rotation steps, each row followed by its count of steps:
The counts run from 0 to 452.
[149 138 103 137 122 137  94 105  99 131 150 104 149 150 137 169 117 126
 136 140 130 110 144 149 107 114 117 162 117 143 122 130 100  88 149 149
 139 126 142 139 108 100 175 121 172  76 103  90 182 126 123 156 143  82
 154 112 121 108 172 142 131  86  88 110 109 157 108 153 106 118  91 170
 105  94 103  83 136 181  77 116 142 122] -> 392
[ 90  81  91 152 123 191 107 130  96 117 162  90 151  63 138 142 123 112
 169 128 131  76 143 107 112 118 125 150  82 150 118 138 152 115 161 130
 104 126 141 152 101 139 169 115 133 133 100  92 136 144 100 132 127  96
 120 141 164 107 122 153 108  77 130 139 134 124  88 116 142 173 158 105
 151 127 117  69  99 133 120 111 125  73] -> 211
[129  99  84 112 157 143 116 166  95 122 178  80 183 115  92 154 128 116
 153 129 129 117 148 161 130 140 122 162 108 145 108 158 160 119 142 111
  73 126 157  88  74 135 138 115 147  69 144 127 152 144 128 155 108 123
 175 118 130 163  77 146  98 109 131  82 148 147  95 156 119 141  95 114
 117 130  92 142 126 170 150  77 102 126] -> 56
[177 100 135 144  73 120 174 126 116 116 173 143 132 147 138 180 134 141
 100 116 150 143 120 130 152 151  96  96 153 133 121 183 147  91 109 103
 118 121 148 158 100 129 102 159 137 104 106 151 114 138 121 117 111  91
 124  90 120 141 164 131 142 109 125 137 121  85  85 182  95  75 160 150
 189 112  96  84 148 120 129 146 140  95] -> 132
[ 74 127 129 113 111 160 157 148 137 130  98 114 131 156 152 118 126 122
 136 120 150 104 117 144 101 159 118 109 108 145 150 138 117 125 170 136
 107  58 129 140 113 105 154 126 144 140 145 113 147 152 103  90 162 144
 134 180 167 118  94 125 139  52 115 174 157 106  92  91 111 121 125 119
 127 132 128  94 139 144 148 133 125  54] -> 434
[165  84  86 130 135 135 117 130 112 131 177  89 168 119 125 125 105 113
 155 125 134 146  86 152 129 116  84 137 138 133 136 188 139 155  96 175
  77 173 123 117  97 164  90 150 134  78 158 134 139  84 178 182 115 122
 126 100 135 165 120 186 124 102 144 107  98 131 132 143 155 145 154 132
 196 135 140 119 109 116 111 104 129 141] -> 65
[134  80 133 188 140 134 146 162  98 118 145 122 119  77 122 150 169 122
 134 133 130 106 111 148  79 130 138 103 152 110 119 164 103 159 133 175
  93 143 155 148 154 117 114 167 146 148 131 147 102 129  93 106 124 113
 116  75 138  98 134 151 161  86 158  96 133 160 151 165 124 146 197 121
 177 131 148  88 126  99 140  97 135 116] -> 356
[151 176 109 146 127 145 171 137  92 118 151 147 129 198 155 162 138  92
 115 131 100 114  85 155 104 101  93 120 157 133 135 173 154  80  80 134
 138 163 135 145 119 142 104 157 119 105 104 120 141 128 119  90 125 124
 154 130 144 168 119 192 166 113 118 104 131 126 124 135 155 104 131 130
 188 152 134  84 174 114  90 139 166 172] -> 246
[110 146 111 101 111 133 169 109 104  69 135  87 119 134 123 128 145  95
 101 143 121  36 104 174  96 143 105 136  99  78 104 139 140 111 127 125
  93 100 122 114  44 116  80 116 137 105 150 118 152 147  86 112 150 132
 147 145 133 145 128 145 112  76 135 138 144 141 129 112 132  94 112 131
 101 134  86 139 168 136 132 102 159 109] -> 28
[112 133  92 159 117 154 152 161  94 149 154 142 123 163 141 168 148 102
 161 137 137  90 125 125 106  81 101 158 165 136 118 130 108  89 135 153
 174 131 120 166 147 129 177 150 152 157 123 131 136 160  79  67 130  80
 128 125 164  86 114 147 176  88 120 111 141 123  83 132 152 124 109 117
 121 129 157  64 117 149 100 129 137 125] -> 241
[148 128  97 113 102 111 168 131 119 113 136  96 154 105 146 131 142 119
 109 104 160  96 105 134 146 137  93 159  91  85 123 132  91 113 133 186
 126 120  85 144  91  90 106  87 163 129 135 167 169 131  77 141 112 128
 131 121 110 117 165 134 112  39 108 134 170 108 129  93 139  97 136 139
 101 115 168 130 150 163 139 123 144  95] -> 172
[144 134 125 134 104 117 154 156 131  73 123  99 160 151 113  99  89  98
 105 152 159 176  98 183 141 134 113 131 103 108 139 204 103 134  75 199
 127 115 123 116  53 133  99 119 118 115 139 147 135 115 156 142 123 140
 141 108  92 153 134 143 124 101 131 104 134 135 154  92 156 105 142 105
 120 123 137 159 148 108 143 110 148 114] -> 178
[ 91 138 130 132 146 199 121 178  94  89 114 119 121 143 128 123 137 101
 174 155  99  82 111 114 120  92 121 119 133 165 117 144 129  90  87 176
 158 145 170 135 134 136 156  95 148 159  96 121 163 181 129 104 151 123
 120 142 159 125 157 113 151  89 113 101 119 177 101 105 184 132 127  96
 131 158 117  98 150 152 103 122 144 109] -> 97
[127  85 109 132 125 164 151 193 105 120 190 109 171 127  92 137 141  82
 143 145 157 128 115 159 122 134 135 160 101  87 118 184 128 145 122 180
 123 104 151 142 118 120 121 134 144 151 126 170  83 152  91 124 108  59
 145  90 128 167 120 144 137 134 155  99 159 105 134 154 115 105 148 122
 145  94 142 148 118 168  98  82 141 120] -> 49
[ 94  81 109 175 153 189 127 166 100 134 127 110 140 100 143 142 130 119
 135 126 127 106 127 124  79 130 158 108 141 153 135 167 136 170 120 166
  87 125 153 120 156 114 165 161 150 149 156 124 117 133 102 130 120 124
 126 108 167 131 112 169 158 107 160 124 122 158 164 141 107 148 164 121
 185 132 147  54 135  86 112  88 127  75] -> 79
[ 98 105 145  90  94 148 135 173 160  96 116 116 113 185 109 110 122 131
 156 136 138 114  84 160 115 147 127  65 151 118 153 162  97 137 123 165
  99  75 148 141 108 137 109 157 122 132 145 124 112 158 154  85 180 125
  95 140 167 145 141 129 157  80 132 148  86 144 119 103 157 107 139 132
 168 169  98 128 126 125 133 114 151  83] -> 290
[156  88  77 141 142 174 108 117 125 124 163  82 145  84 165 113 128 107
 160 112 142 163 100 114 112 133  89 131  83 119 140 187 167 140  99 154
  95 146 138 121  89 162 121 138 128  86 104 143 116  77 151 159 121 106
 133 101 127 172 147 147 109  97 151 117 106 115 157 119 124 124 186 110
 207 138 145  99 111 130 100 113 124 117] -> 342
[108  91  90 129 135 105 156 187 136 117 132  79 148 144  99 136 137 111
 143 126 169 161 117 153 136 112 123 149 133 118 155 161  85 150 165 217
 100  76  96 120 123  89 117 119 158 125 118 171 141 129 124 111 145 112
 112  94 105 103 154 139 140 125 106 124 154 121 175 122 130  94 122 116
 126 116 168 135 136 144 115 101 174 111] -> 175
[ 89 145 104 153 107  97 184 166 157  80  86 112 135 160 110 105 126  99
 124 142 149 118 103 168 120 103 119 127 146 146 158 181  92 153 131 185
  81 111 126 110 106  93  84 125 134 134 144 119 172 124 150  96 138 168
 128 148 139 104 109 126 128 129  97 136 154 149 131 116 130  84 141 127
 108 125 124 113 158 118 161  87 196  87] -> 444
[135 147 147 127  97 160 158 149 124 144 170 180 119 157 141 156 140 137
 134 128 146 126 111 128 147 127  97 121 118 156 140 160 135 124 186 137
 106 106 155 178 131 129 135 137 150 153  93 150 107 186  76  91 143 104
 126 119 141 138 169 117 167 126 116 120 132  85  63 155 115 100 154 136
 170 112  90 104 116 134 122 138 147  77] -> 270
[141 146 131 154  67 141 131 122 142 145 135 146 128 155 149 155  95 130
 118 141 154 162 133 137 128 145 117 135 109 171 157 163  79  94 149 139
 154  95 157 172 119 122 207 151 117 124  91 110 135 154 100 108 125 117
 134 116 130  99 162 101 148  78 105 124 113 112  83 128 114 134 154 151
 134 115 108  74 116 137 157 139 112  50] -> 128
[155 133 115 122 104 125 103 140 115 123 165 124 130 182 142 140 114 119
 131 124 143 113 115 168 119  89 123 128 122 131 137 122  87  98 138 167
 138 145  83 164 121 115 183 134 153 110  87 147 147 149  81 156 154  98
 133  97 112 104 196 124 149  71 114 104 101 150  86 139 105  84 119 164
 119 134 135  75 129 169 101 135 123  66] -> 394
[122 125  58 145 106 102 171 163 147 136 142 105 164 115  94 160 107  97
 143 124 134 169 100 171 136 119 103 173 146 142 164 217 120 127 118 145
  96 131 155 115  94 147 114 152 110  73 129 123 134 107 143 100  90 133
 159 121 156 148  80 159 120 136 118 101 169 113 138 139 160 158 155 124
 145 142 143 131 116 135 162  83 145 144] -> 331
[164 107 127  88 116 124 133 138 136 145 119 130 136 150 134 146 133 153
 146  87 154 171  96 103 154 173  70 101 137 138 124 140 119 111 153 142
  91 114 133 168 113 113 104 123 146  86 133 147 159 113 149 101 153 144
 110 115 132 132 125 111 133  37  98 143 100  77 104 138 146 106 118 144
 167 144 115  97 108 164 134 186 114 100] -> 284
[132 101  72 132 140 123 105 147 159 131 161 112 132 112 133 118 135  98
 198 104 152 175 128 139  94  89 113 156  76 133 156 161 147 136 180 155
  65 136 120 141 111 144 143 142  76 113  78 138 119 118 110 113 147 115
 126  96 131 110 106 130 109  97 135 112 130 114 121 126 111 133 165  99
 121 152 139 102  77 166 138  98 102 103] -> 339
[116 132  99 187 122 143 155 126  93 120 103 119 140  98 159 146 109 113
 104 134 111 105 122 128 120 124 111 125 135 183 119 158 136 130 114 135
  91 171 145 140  98 132 127 130 161 115 139  88 195 117 129 129  99 178
 148 154 155 115  79 161 131  78 121 132 145 154  91 116 162 161 143  99
 146 130 125  74 157  66 162 125 126  90] -> 83
[108  96 127 163 162 177 116 172  97 136 112 100 129 129 148 129 123 125
 131 139 118 126 132 137  83 148 158  86 123 158 137 169 123 151 128 169
  77 119 147  98 140 122 167 160 152 124 165 125 134 125 117 141 127 155
 143 112 158 141 108 167 167 108 143 108 117 177 156 134 117 164 145  92
 183 138 148  72 152  75 134 117  97  81] -> 80
[108 179 111 158 130 155 110  94 112 137 123 140 108 186 155 127 131  93
 130 154 125 139  79 185  65  91 119 142 118 143 149 156 106 118 128 146
 147 149 155 131 127 131 173 144 130  98  87 105 146 133 115 126 146 132
 153 146 150 119 151 123 153  99 115  96 114 172  97 133  76  90 120 166
 124 123  91  68 157 179 108  89 139 107] -> 252
[140  80  91 118 142 149 114 148 113 120 193  77 154 111 113 131 113 133
 170 130 126 128  87 151 131 116  91 123 121 148 136 172 121 141 123 160
  83 159 123 131 101 167  96 126 141  81 135 128 135 110 184 165 130 111
 114 121 135 159 149 180 130 109 142 129 112 141 115 130 185 152 139 128
 203 140 134 116 115 119 102 103 150 125] -> 66
[119 102  88 119 115 185 112 159 129 105 156  82 156  56 124 157  97 139
 169 110 107  98 139 121 149 133 150 125 106 142 148 172 122 126 118 154
  85 119 132 130  91 143 175 120 108 118 115 118 127 147  97 138 117 102
 117 126 151 145 158 152  99  93 152 138 126 159 166 107 175 181 183 117
 164 152 149  94 110 106 131  95 132 100] -> 345
[119  99  81 114  89 111 155 113 112 115 124 104 127 132 143 139 118 118
 140 111 165 122 132 103 161 130  74 146 137 124 101 133 151 110 151 132
 121  68 125 142  63 136 108 135 154  85 157 134 165 120 127  90 151 125
 103 129 150  93 126 112 103  53 102 155 101  72 106 112 158  98  82 105
 116 139  99 108 103 135 123 171 133 106] -> 17
[139  99  92  97 142 147 111 148 106 124 177  87 176 114  92 140 133 121
 147 122 128  83 133 183 123 123 116 154 106 140 105 136 162 122 128 105
  85 151 126 105  80 147 137 125 142  84 145 141 134 151  91 170 112 130
 161 125 136 150  99 122  91  83 138  89 153 137  74 146 117 130 112 131
 119 136 112 122 119 158 154  86  94  90] -> 57
[140 150 123 114 119 149 130 136 142 129 108 130 138 107 122 139 123 133
 149 111 113 111  97  83 174 144 102 124 150 104 113 172 135 165 118 184
  87  86 169 125  98 106 111 130 160 104 158 139 157 150  94 105 138 127
  91 112 156 142 170 102 102  93 119 121  74 136 190 143 144 123 126 154
 130 141  59 124 108 140 127 105 150 126] -> 10
[129 103  97 107 155 133 149 139  98 109 126  69 157 142 129 127 131 106
 103 108 156 156  97 128 126 145 109 139 103 102 131 157 120 118 141 188
 111 109 105 120  85 101  92 101 178  75 114 169 162  89 134 141 112 148
 150 108 105 168 146 154 120  78 111 124 155 111 190 105 122  84 111 122
 158 124 148 137 175 132 102 131 153 129] -> 36
[ 80  84 107 145 108 115 152 168 107  85 141  84 157 154  87  99  98  82
 117 152 183 162 122 221 108 118 132 143 106 137 132 157  84 115 120 162
 150 110 125 141  80 145 134 130 125 118  87 142 126 119 151 126 138 126
 145 116 109 102 119 119 134  78 122 103 166 126  81 106 137  95 127 116
 103 123 133 151 146 140 150 112 121  78] -> 43
[144  66  93 167 121 116 165 139  90 124 180 113 118  64 149 171 159 129
 140 124 130  64 143 104 121 115  99 132 134 132 104 151 149 125 183 134
  72 142 119 148 113 125 102 147 155 135 124 139 137 130  82 114 119 103
 107  90 142  89 131 162 146 106 127 125 145 124 115 161 148 143 164  98
 176 110 135  70 111  96 128 127 142 119] -> 354
[164 130  96 123 117 142 114 143 142 141 190 128 153  84 134 124 130 115
 173 125 131 117  78 143 124 101 105 145  92 103 142 167 112 158 129 189
  72 166  96 156 123 150 124 129 115 138 117 144 108 132  97 146 122 111
 118  99 142 153 150 160 129  76 165 112 128 125 123 113 171 150 190 132
 158 138 166 120  86 151 132  90 129 118] -> 202
[154 115 134 130 131 132 138 132  93 136 151 149 141 183 136 134 137 111
 112 126 153 160 136 134 131 133 103 120 116 157  97 147 184 117 160  99
  86 115 160 140 105 142 117 146 155  90 112 143 135 128  92 137 137 122
 150 106 122 150 113 117 126 111 113 118 119  82  58 178  65  73 113 131
 157 120  54  89 133 144 107 139 109  83] -> 408
[163 108 103 135 144 189 125 144  93 134 162 123 142  88 175 132 129 117
 168 118 120  98 156  70 133 122 100 130  81 138 108 145 178 138 158 156
  59 140 116 146 116 125 134 117 146 151 142 117 134 136  88 141 135 110
 120 120 141 148 121 178 138  99 136 149 136 115 122 130 142 154 164  75
 183 117 152  86 103 105  91 140 122  99] -> 76
[140 152 127 103 114 140 133 135 143 121 118 143 147  93 118 148 133 134
 142  85 117 121  91  77 178 157 102 117 137  98 112 171 142 146 117 172
  86 109 170 154  99 104  95 112 144 106 136 138 165 149  87 100 119 127
  98 110 151 164 159 116  99  64 118 131  93 116 184 140 154 122 150 158
 135 155  74 120 115 156 145 123 149 126] -> 9
[137 133 120 106 111 125 147 124 141 142  87 129 122 146 146 112 112 135
 121 103 146 190  62 114 162 151  82 102 164 135 144 186 123 150 100 181
 117  93 143 125  93 141 122 154 154  78 160 138 148 101 151 114 140 179
 101 118 156 155 153 110 122  73 120 141  88 106 168 109 157 112 132 134
 167 157  97 121 122 109 137 162 131 106] -> 149
[143 176 100 127 126 162 116 137 139 119 113 124 140 178 142 165 108 114
 149 104 117 188 131 103 145 127 114 116 122 167 166 189 137  82 132 148
 106 117 150 140 109 121 157 121 115  68  48 106 161 121 138 112 143 123
 148 126 118 163 166 143 134 137  88 133 110 118 156 135 116 114 144 133
 165 145 110  80 149 126  98 137 155 125] -> 121
[154 111  93 181 144 126 149 173  96  98 100 128 145 128 146 148 120  87
 140 108 113 150 133 103 154 100 125 128 175 116  95 154 141 110  58 180
 129 154 123 150 108 129 135 155 158 113 127 150 166 104  83 122 135 124
 115  89 132 114 111 139 112  74 133  99  81 124 171 135 156 103 126 108
 140 182 156  81 123  98 108 146 116 145] -> 370
